Each path is a new rotation, seen through one point. The rows after it are directions, each followed by how far the rotation turns it, in degrees each step (0 if it stays put).
Each turn is a multiple of 5 degrees from 10 to 175, or 0.
Each row of a path follows its step; steps can be skipped.
path 1
step 0: [-9.7, -19.1, -7.6, 3.6, -11.6, 25.6, -16.9, -2.9, -19.8, -22.6, 20.5, 19.5, 0.9, -12.7, -23.4, 14.4, 6.3, -0.3, -1.4, 32.9, -30.2, 28.4, 14.3, -7.1, -0.6, 18.0, -4.2, -50.2, 0.3, 7.5, -20.2, 0.3, -1.4, 3.3, -28.9]
step 1: [-27.4, -22.2, -7.6, -2.9, 17.2, 1.8, 33.5, -1.5, -29.0, 6.4, 2.4, -1.4, -6.5, -17.8, -19.7, 15.7, 9.7, -12.6, -8.6, 21.2, 37.9, 18.6, 12.5, 14.5, -25.3, -2.1, -1.3, -16.7, 0.7, -29.3, -2.8, -13.3, -40.2, -3.8, -18.8]
step 2: [1.3, -12.0, -12.1, 7.5, 19.3, -15.1, 29.4, -8.2, -0.1, 16.5, 18.2, 27.9, -0.2, -5.4, -1.8, 31.9, -40.9, 13.5, -33.6, -4.3, -9.1, -5.9, 20.8, -19.6, -18.1, -7.8, 12.8, -26.3, 19.7, -10.3, -21.5, 17.1, 1.4, 13.5, -18.9]
step 3: [-3.9, -10.9, 23.1, -5.9, -18.4, 22.7, 1.7, -0.1, 2.1, -20.9, 20.3, 29.2, -23.3, -36.3, 10.2, 4.4, 5.2, 19.5, -10.2, 24.7, -5.6, 17.7, 22.9, 2.2, 4.6, 7.2, 6.3, -43.4, -18.8, -10.0, -31.2, -8.9, -5.1, 25.6, -6.7]
step 5: [-24.6, -12.3, -29.2, 13.2, -7.0, -18.0, 16.1, -19.5, -15.7, 7.3, 6.2, 24.5, 8.2, -1.3, -23.0, 31.4, -32.1, 16.2, -15.2, 11.4, -31.5, 19.7, 17.1, -19.0, 2.7, 5.3, 12.7, -11.2, 9.1, 13.6, -5.8, -6.0, 16.3, 35.7, -14.1]
step 7: [-6.2, -12.2, -26.2, 0.6, 39.1, -19.0, 12.1, -3.0, -26.7, 6.7, 37.9, 15.8, 10.6, -2.4, -23.0, 14.3, 12.8, -13.8, 8.8, 2.6, 11.2, -0.4, 8.7, -6.6, -18.0, -0.7, 14.7, -29.3, -1.2, -27.8, -13.9, 7.6, -28.5, -8.2, -32.8]
step 8: [-18.4, -23.4, -2.7, 2.1, 0.6, 11.8, 8.4, 2.8, -33.0, 18.4, -9.8, 17.7, -12.3, -0.5, 9.9, 34.8, -19.1, 10.6, -22.9, 29.3, -11.2, 11.3, 19.5, -11.1, -19.6, 1.6, 4.3, -38.5, 23.2, 8.4, -23.9, -2.7, 12.6, 23.2, -23.2]
step 9: [-16.8, -11.9, 28.5, -6.1, -1.3, 8.2, 35.7, 3.4, 17.1, -23.1, 8.9, 2.6, -16.4, -36.6, -14.0, 12.0, -16.3, 10.2, -27.0, 14.3, 4.5, 22.6, 16.8, 17.5, -4.1, -8.1, 6.1, -32.8, -7.9, -35.0, -11.4, -0.6, -29.4, -3.4, -1.6]
step 11: [-46.9, -11.5, -6.8, 2.7, -19.6, -5.7, 13.3, 4.1, -26.1, 4.6, -5.4, 32.9, -7.4, -15.4, 15.7, 20.9, -10.4, 18.0, 4.5, 19.4, -1.9, 12.0, 17.6, -13.2, 11.0, 8.9, -5.5, -28.5, -20.7, 7.9, -7.4, -12.3, 8.8, 46.4, -12.2]
step 12: [-28.0, -16.4, 8.2, 13.1, 6.1, -23.4, 29.6, 9.4, 4.1, -26.4, 25.4, -6.7, 0.2, -12.3, -39.5, 15.0, -11.9, -10.4, 2.6, 15.7, -21.9, 18.8, 18.1, 16.8, 17.9, 2.4, 23.1, -24.5, -18.1, -25.5, 12.0, 2.1, -20.6, 1.1, -16.7]
Speeds:
[-3.8, -6.8, -0.4, -3.6, -6.2, -9.4, 12.0, 14.6, -7.5, 7.2, -2.5, 7.2, 1.5, 2.4, -1.8, 1.9, -0.8, 6.6, 2.2, 0.8, 7.8, -0.6, 0.4, -3.5, -1.7, -2.2, -0.6, 6.3, 8.5, 2.3, 3.5, -2.1, 12.8, -4.1, 0.9]  115
[8.4, 2.1, -3.6, -2.2, 1.0, 3.8, -1.2, 8.7, 6.7, -1.7, -0.8, -3.6, 7.6, -2.3, 14.7, 8.1, 0.5, -5.1, -8.3, 6.7, 8.1, 1.7, 5.2, 3.0, -11.1, -7.5, 1.3, -4.2, 8.1, -3.1, -6.6, 0.3, -1.1, -5.0, -2.0]  55
[-7.1, 5.7, -14.2, -0.8, 4.4, 4.3, -3.6, -4.4, -11.1, 8.2, -7.4, -0.5, 1.9, -3.1, 2.7, 1.4, -8.4, 1.2, 3.9, 3.6, 3.7, -13.8, 2.2, 0.0, -1.4, -2.5, 5.6, 7.5, 2.2, -4.9, -2.1, 4.5, -4.4, 6.8, 6.0]  120
[3.2, -4.4, 3.6, 2.7, -3.8, -0.2, -2.7, -3.8, -5.7, -2.4, -5.8, 5.1, -7.8, -3.9, 6.1, -8.4, 8.4, -2.1, -8.8, 14.8, 4.7, -0.7, -7.3, 2.3, -1.0, 2.1, 2.1, 3.8, 5.0, 7.5, 3.4, -8.3, -1.9, 13.0, -2.2]  140
[1.1, -3.5, -4.5, -4.0, 15.6, -11.8, 6.9, 7.2, 8.4, 0.5, 3.0, -4.3, 0.7, -2.1, -1.6, -8.1, -6.3, -1.1, -2.4, 7.4, 2.9, -4.2, -10.3, 2.4, 0.6, 3.6, 2.3, -4.9, -3.7, -1.3, 8.3, -0.1, -8.3, -2.7, 6.3]  135
[3.7, 8.4, -5.6, -9.0, -5.1, -1.8, -4.6, 3.7, -3.3, -2.4, 8.3, 10.8, -0.8, -4.9, 8.4, -9.0, 8.0, 8.9, 7.8, -0.8, -0.5, -5.3, -5.8, -7.4, 3.3, -3.9, -2.9, -8.0, 0.4, -0.6, -0.4, 6.1, -5.7, -3.7, -6.7]  100
[-0.9, 10.7, -2.3, 6.6, 3.4, -2.4, 6.6, -2.2, 0.2, 8.1, 6.9, -2.9, -1.2, 6.6, -0.3, -9.1, 1.3, -12.0, -4.3, -2.3, 1.5, 8.7, -5.5, -13.4, 1.8, -4.5, 1.3, 0.5, 8.0, -6.2, -5.2, 3.6, 4.9, 7.4, -1.4]  130
